In the rows, zero is written as 128.
First come named turns, each shown by rows before and after it. For each pair of rows after them, which turns, in which order, take the first row to the second? The first pair is done for you.
turn difi:
[138 134 111 147 112 116 141 117 110 137 148 113 124 108 122 119 111 143
 119 121 114 135 152 116 132 112 129] |-> [143 127 123 153 111 117 134 117 109 147 148 114 123 109 117 118 120 144
 130 125 111 116 130 120 138 109 127]
[137 126  94 113 107 128 136 105 112  94 180  96 122 105 111 109 109 154
 121 141 124 171 156 104 143  89 117] |-> [148 101 121 132 108 126 123  91 113 130 182 103 118 115 100 104 127 159
 144 160 128 126 107 109 152  88 109]
[123 102 146  89 123 134 109 115 122 118 159 138 149 126 109 111 134 139
 121 167 118 170 131 107 130 133 118] |-> [124  97 155  98 126 134 101 110 126 130 159 140 146 134 101 105 141 138
 128 173 120 154 112 109 127 138 117]
turn sipo:
[129 145 119 130  95 138 120 123 114  89 138 125 134 116 123 134 137 125
 142 154 120 161 126 117 146 140 109] |-> [126 127 141 128 109 136 110 128 128 106 112 150 140 135 121 131 152 106
 150 159 133 129  96 127 131 160 111]
[127 125 101 120 183 118 149 110 119 134 108  93  83 123 121  84 124 109
 109  95 150 120 143 128  92 138 121] |-> [129 124  99 116 187 120 147 108 121 122 112  97  89 122 119  88 122 108
  99  98 151 122 153 126  87 139 122]
[133 132 128  96  95 114 102 125 134  93 144 173 143 137 123 124 131 111
 134 129 123 133 136 103 115 134 113] |-> [133 131 150 134 106 118 106 129 141 145 138 171 125 139 120 121 131 124
 161 117 137  87  99 120 122 125 115]
turn bep:
[166 134 133 123 105 148  90 124 117 100 136 114 165 134 151 123 151 116
 121 161 101 161  81 115 113 111 133] |-> [137 120 130  83 139 150  90 125 134 103 120 139 165 156 154 128 139  88
  94 125 118 155 114 119  94 109 138]
[127 113 135 109 134 129 106 119 146 109 137 148 130 130 121 131 129 118
 124 139 140 128 111 113 136 129 111] |-> [113 108 128 116 148 130 117 122 150 131 133 149 117 140 124 133 127 123
 117 111 143 116 122 119 127 117 121]
[121 174 166 133 108 122  87 142 123 129 108 138 166 110 131 145 154 101
 110 179 107 134 114 150 124 169 126] |-> [ 96 163 161 105 141 126  97 152 134 136  90 152 160 124 131 150 142  83
  80 144 128 132 141 156 108 164 133]
turn tas:
[142 135 130 137 136 137 144 111 116 113 144 108 135 106 129 144 150 174
 147 121 141 145 120 136 115 105 103] |-> [136 147 129 140 138 138 146 121 118 112 134 102 133 106 138 149 145 170
 145 117 142 146 127 140 113 106 107]
[127 134 152 171 114 128 184 145 144 140 113 109 105 143 115 129 128 154
 142 121 102 121 122 135 160 124 137] |-> [121 151 147 164 113 122 177 161 145 116  93 106 117 139 115 143 130 143
 131 131  96 143 136 141 150 144 137]
[ 94 130 121 145 117 101 145 124 131 173 117 172 147 102 110 116 143 119
 129 141 111 107 144 114 137 153 161] |-> [ 92 133 119 138 116 102 143 123 131 159 114 175 152  98 109 123 136 114
 123 148 108 113 149 114 134 160 163]

(two turns a pair)
[128 122 134  99 151 141 144 138 148 122 147 172 139 181 132 124 131 104
 114 148 153 123 125 113 116 136 137] |-> [140 153 106 127 133 144 170 132 125 120 182 132 117 145 136 111 116 151
 113 133 136 146 158 110 132 100 139] | sipo sipo
[119 106 113 152 151 130 177 113 123 176 142 121 100 124 147 144 119 144
 148 117 128  91 118 153 145 123 141] |-> [129 147 107 168 124 137 175 134 119 143 119 104 121 100 149 157 123 156
 153 153 103 125 127 155 151 150 141] | tas bep
[128 147 139 158 162 131 139 115 111 176 185 120 108 136  78 132 136 170
 110  78 110  60  72 135 128  81 142] |-> [115 114 149  61 170 122 100 113 135  99 162 168 157 174  76 155 148  95
  73 101 112 101  94 115 103 125 131] | sipo sipo
[143  82  97  64 118  89 128 107  98  91 183 129 136 132 134 118 119 159
  83 130 100 171 149  87 144 109 128] |-> [149  82 131 144 134  90 144 110 100 195 168 121 101 129 132 108 129 190
 136 115 120  83  85 122 159  96 133] | sipo sipo
[159 126 110 169 128 116 130 117 116 155 160 115 106 126 130  94 127 173
 152 131 130  98 129 106 135 109 105] |-> [137 114  89  97 140 118 125 117 124  97 159 137 128 144 135 105 120 134
 110 120 128 149 186  91 117 118 109] | sipo bep
[119  93 119  98 165 120 124 132 152 135 137 143 122 149 112 128 109 113
 106  95 135 131 160 123 115 103 142] |-> [114 114 116 114 169 121 131 145 157 148 111 140 119 136 116 128 106 117
 108  92 137 129 170 140 115 113 152] | sipo tas
[133 126 108 108 118 134 127 122 101 110 170 108 116 116 123 134 114 151
 102  81 138 158 207 111 137  88 147] |-> [121  65 154  78 149 125  93 117 124 132 143 154 139 162 112 137 145 100
 111  99 168  99 148 113 126 115 144] | sipo tas
[153 109 155 155 134 142 142  92 125 158 171 122 100 133 132  93 133 163
 180 123 136  96  87 109 160 100 122] |-> [140 109 120  79 125 145 134  88 120  67 186 136 128 138 135 102 115 134
 130 123 127 174 154  78 146 106 122] | sipo bep
[121 144 116 116 130 136 106 139 136  95 106 136 147 133 131 152 118 109
 109 120 113 155 157 125 116 153 131] |-> [123 139 139 162 138 136 114 142 137 155  88 133 127 134 133 141 128 119
 140 112 125  94 113 145 120 148 133] | sipo bep
[161 154  94 130  82 111 115 118 109  91 140 110 150 129 119 143 138 137
 116 156 118 154 136 106 142 150 139] |-> [161 116 121 110  93 107 102 100 119 102 148 134 151 152 109 134 151 122
 126 161 134 124  98 103 144 150 132] | tas sipo
[126 139 135 191  95 124 114 166 138 168 120 104 135 102 126 132 150 127
 184 162 107 106  91 160 151 152 131] |-> [ 95 103 130 101 141 121  93 170 165 134  87 153 162 154 128 143 144  56
 140 144 129 115 120 160 122 171 133] | bep bep
